One vector is turned by the same rotation once a tick. Each row is the vector after some number of ticks, and that number follows the row.
The counts run from 0 to 203.
[122 177 138 147  79 138 122 136 134 128 111 121 142 165 150 121 169 148
 114 129 145 148 152 109  68 156 160 108 108  97 163 114 116 156 131 174
 161 153 108 168  94 179  96 134] | 15
[143 101 130 187 115 142 148  83 161 124 116 140 144 147 132 111 177 109
 160 110 129 130 137 109  88 128 159 103 126 136 161  99 173 134 118 195
 145 135 125  70 144 106 131 131] | 157
[131 143  91 105 145 158 149 155 164 147 142 143  96 143 174 117  98 112
 122 134 190 142  86 110 132 111 141 156 115 139 130 141 131 121 120 149
 119 114 180 183 122  74 133 131] | 62
[121  87 145 140 130  92 114 106  83 107 126 172 165 110 140 132  91 137
 141 150 106 129 109 172 157 152 180 122 146 134 134  85 124 140 150 131
  98 190 157 149 156 171 115  94] | 144
[125 130 153 168 181  85 122 110  84  70 109 154 144  69 146 110 129 109
 131 115 149 127 148 117 144  88 110 152 149 117 104 134 114  88 150 101
 113 152 149  90 187 121 148 156] | 133
[ 93 150 150 158 138 110 145 113  73 123 118 120 102 120 155  96 130 174
 113 155 107 156 101 115  89 114 161 151 147 132 124 170 110 111 173 132
  94 151 178 169 131  91 107 133] | 29
[131 107 137 143 117 115 125 103 157 135 122 147 130 131 142 138 127 169
 120  97 132 133 157 125  91 124 134  76  74  99 179 113 118 140  81 220
 127 103 127 143  78 116  96 159] | 10
[129 161 137  65 119 139 132 154  94 197 154 103  98 146 143 124 138 122
 159  76 122 126 143 119 143 141  65 129 126 126  90 133 124 117 153  88
  80 102 117 114 117 128 156  98] | 77
[129 157 141 153 126 167 151 107 120 112 150 138 113 189 154 108 176 113
 152  73 174 113 127 110  84 119 113 142 100 117  84 158 105 134 156 150
 136 136 105 148 125  87 130 143] | 174
[133 151 101 133 134 128 122 145  87 143 136 144 125 145 161 112 179 177
 130 166 116 156 121 118 117 161 164 143 119  98 123 118 118 128 186 126
 115 186 184 186 103 136 124 127] | 24
[144 157 113 183 106 130 129 124 122  95  87 133 143 145 151 115 182 165
 122 185 137 142 147 125 110 143 175 132 129 102 182  72 148 156 124 149
 154 168 127 126 116 169 100 152] | 14
[155 100  96 156 124 124 118 133 150 142  99 137 134 151 138 123 164  89
 164  85 119 135 141  98 132 118 151  98 117 124 152  71 159 139 129 184
 170 189 155 116 131 131 143 124] | 8
[111 180 162 100 117 134 150 138 143 125 119 121 153 148 162 193 126  79
 146  97 102 124 117 101 147 114 125 105  99 156 118 180 118 144  89 110
  86 143 117 112 127 190 163 145] | 49
[137 138  95 178 150 129 127 125 131 106 114 161 128 127 160 121 177 192
 152 161 136 135 152 103 101 126 157 131 110 101 161 104 143 120 140 176
 139 148 173 146 127  70 117 167] | 19
[130  77 146 184 126 145 150 130 133  78 110 108 141 135 133 139 120  51
 127  97 118 148 123 112 123 102 176 125 144 137 115 119 134 169 113 174
 135 180 147 113 156 142 108 105] | 151
[ 91 170 132 114 111 133 188 150 141 116 105 126 117 145 119 143 135 161
 106 193 146 111  97 106 136 161 134 142 132 116 136 132 154 155 104 155
  71  89  85 115  58 151 126 156] | 65
[166 139 118 114 135 155 103 143 172 129 127 155 117 103 110 140  70  95
 150 101 141 111 143 126 152 102  69 136 140 138 136 157 111 103 130  96
 157 149 183 159 124 102 152  94] | 95
[145 142 122  90 103 145 136  93 166 190 111 190 137 111 138 127 101 134
 156 155 124 153 114 100 131 137 168  88 109 143 188 112 163 104 140 110
 146 158 164 118 124 145 137 124] | 51
[131 121 130 134 134 136 140  92 126 136 116 135  85 132 153 127 142 133
 176 100  84 123 125  67 125  86 111 113 144 172 116 184 112  92 187 123
 134 159 172 130 139  84 130  99] | 35
[105 151 143 109 115 113 153 169 130 143  80 150 129 142 131 112 112 122
 115  96 158 126  65 119 154  90 152 115  94 122 138 131 106 127  89 133
  99 124 123  53 136 167 137 176] | 203
[119 100 130 179 117 139 126 109 131  91 110 143 137 115 143 102 113 100
 128 137 109 127  99 133  95 107 186 143 147 149 156 137 105 147  99 183
 131 144 190 161 172 111 120  80] | 150
[ 77 165 152 101  96 103 132 106  81 134 146 144 107 156 169 133 110 104
 114 140  81 124 104 143 129 127 168 113 156 164 141 185  76 117 133 102
 100 133 147 138 145 179 118 102] | 187
[136  85 127 161 142 119 115 145 141 116 113 142  91 117 148 152 111  81
 134  90  99 130 138 125 121  89 154 111 125 144 135 129  91 147 111 179
 178 139 209 156 177  86 120 119] | 2
[132 145 154  76 125 120  83 146 144 148 136 184 134  95 117 147  61 125
 116 122 123 132 155 161 160 140  82  98 121 125 150 157 100 110 119  91
 136 111 170 159  89 151 138 102] | 94
[116  86 128 137 146  83 143 145 108 131 127 106 114  87 148 128  98 150
 103 161 142 181 155 133 150 151 134 155 129  70 151  55 129 139 107 153
  88  73 161  88 146 120 153 147] | 116
[117 125 149 167  85 124 118  91 112  74 101 151 151 106 118 112 134 141
 105 158 136 129 172 164 118 155 146 112 151 104 131 114 136 129 179 100
 138 140  89 167  93 173  98 125] | 135
[113 147 131 162 107 145 144 131 111  78 121 132 102 162 144 111 152 129
 109 172 113 152 108 100 124 148 133 135 160 115 123 199  96 125 189  87
 113 158 156 164 133 139  91 129] | 178
[143 154 108 145 110 125 126 118 121 152 157 196 128 140 145  79 182 160
 135 174 143 145 100  89 100 158 139 104 136  82 140 137 137 101 192 121
 121 166 154 136 116 118 124 121] | 172
[ 70 138 176 107 104 114 172  61  80 142 117 109 119 135 155 149 114 153
 138 133  96 145 125 159  83 120 200 121 129 156 129 153 118 147 116 125
  87 104 109 150 119 134  96 139] | 38
[118 101 152 113 161 101 132 157 148 164 109 165 107 101 130  96  54  82
 120  78 173 119 104 118 141 108  73 134 130 140 122 117 139  87 117 180
 123 112 160 104 118 122 173  99] | 105
[153 164 117 163  92 168 127 114 130 115 125 162  95 167 141  92 185 161
 149 137 144 124 128 110  97 147 139 126 124 107 109 153 109 131 180 146
 137 150 149 202 116  86 110 120] | 173
[118 161 161  87 119 133 140  81 114 173 125 129 118 137 157 139 114  83
 166  76 108 118 115 113  79  68 116 109  95 169 136 196 115 121 116 159
 123 130 144 115 137 119 146 109] | 44
[107 161 119 101  78 169 170 116 129 139 123  83  88 147 122 127 141 128
 120 185 139 143 164 154 119 152 145 167 160 110 138 126 147 151 138  79
 110 100  89 158  76 152 113 103] | 75
[ 98 144 132  83 134 102 119  78 137 142 115 166 116  89 111 119  69 171
 132 108 131 126 119 152 135 114  96 108 121 125 142 138 141  93 136  80
  99  76 116  99 119 110 143 159] | 88
[ 97 121 132 131 121 126 176  42  97 111  91 124 118 141 135 128 144 174
 178 112 104 114 138 134 100 108 180 115 128 149 123 140 145 143 128 137
  96 124  96 125 123  89 113 129] | 37
[112 145 139  98 119 124 105  98 129 132 110 151 130  87 104 108  69 168
 128 149 137 140 133 179 133  84 127 139 154 110 158 153 105 124 115  65
 109  86 183 130 141  98 121 117] | 89
[123  79 153 172 138 105 120  78 135 127 121 179 130 104 126 116  85 168
 124 132 101 123  96 156 119 121 141 109 118 141 158 123  95 115 102 202
  82 132 165 117 159 108 124 101] | 149
[112 130 130 156 126 138 175 118  71  96 114  99 126 155 155 138 177 108
 162 117 114 132 148  93 116 114 163 147 134 140  83 134 152 143 164 110
 104 183  89 142 133 142 108 127] | 31
[140  97 118 189 122 130 149 131 146  67  98  86 135 110 115 118 163 134
 117  98 143 138 194 106 114 114  69 140 132  68 104 110 153 135 161 134
 126 123 116  90 139 106 128 159] | 124
[148 162 107  98  98 166 133  94 196 161  97 162 125 146 119 102 101 141
 151 143 132 151 108 112 100 100 149  78 108 152 162 148 150 138 135 127
 149 150 185 174 104  98 112 102] | 52
[117 139 122 102 142 147 167 152 124 146 166 106  86 160 141 121 131 175
 123 131 131 129 113 120 108 139  86 141 130 134 107 161 113 133  91 153
  69  66 128 153  96  85 133 127] | 71
[106 147 138 103 155 116 162 138 134 143 100 165 152 132 149 158 100 134
 154 118 159 113  75 109 145 101 172 137  78 121 140 119 150 147  76 142
  75 105 138  90 112 122 141 192] | 55
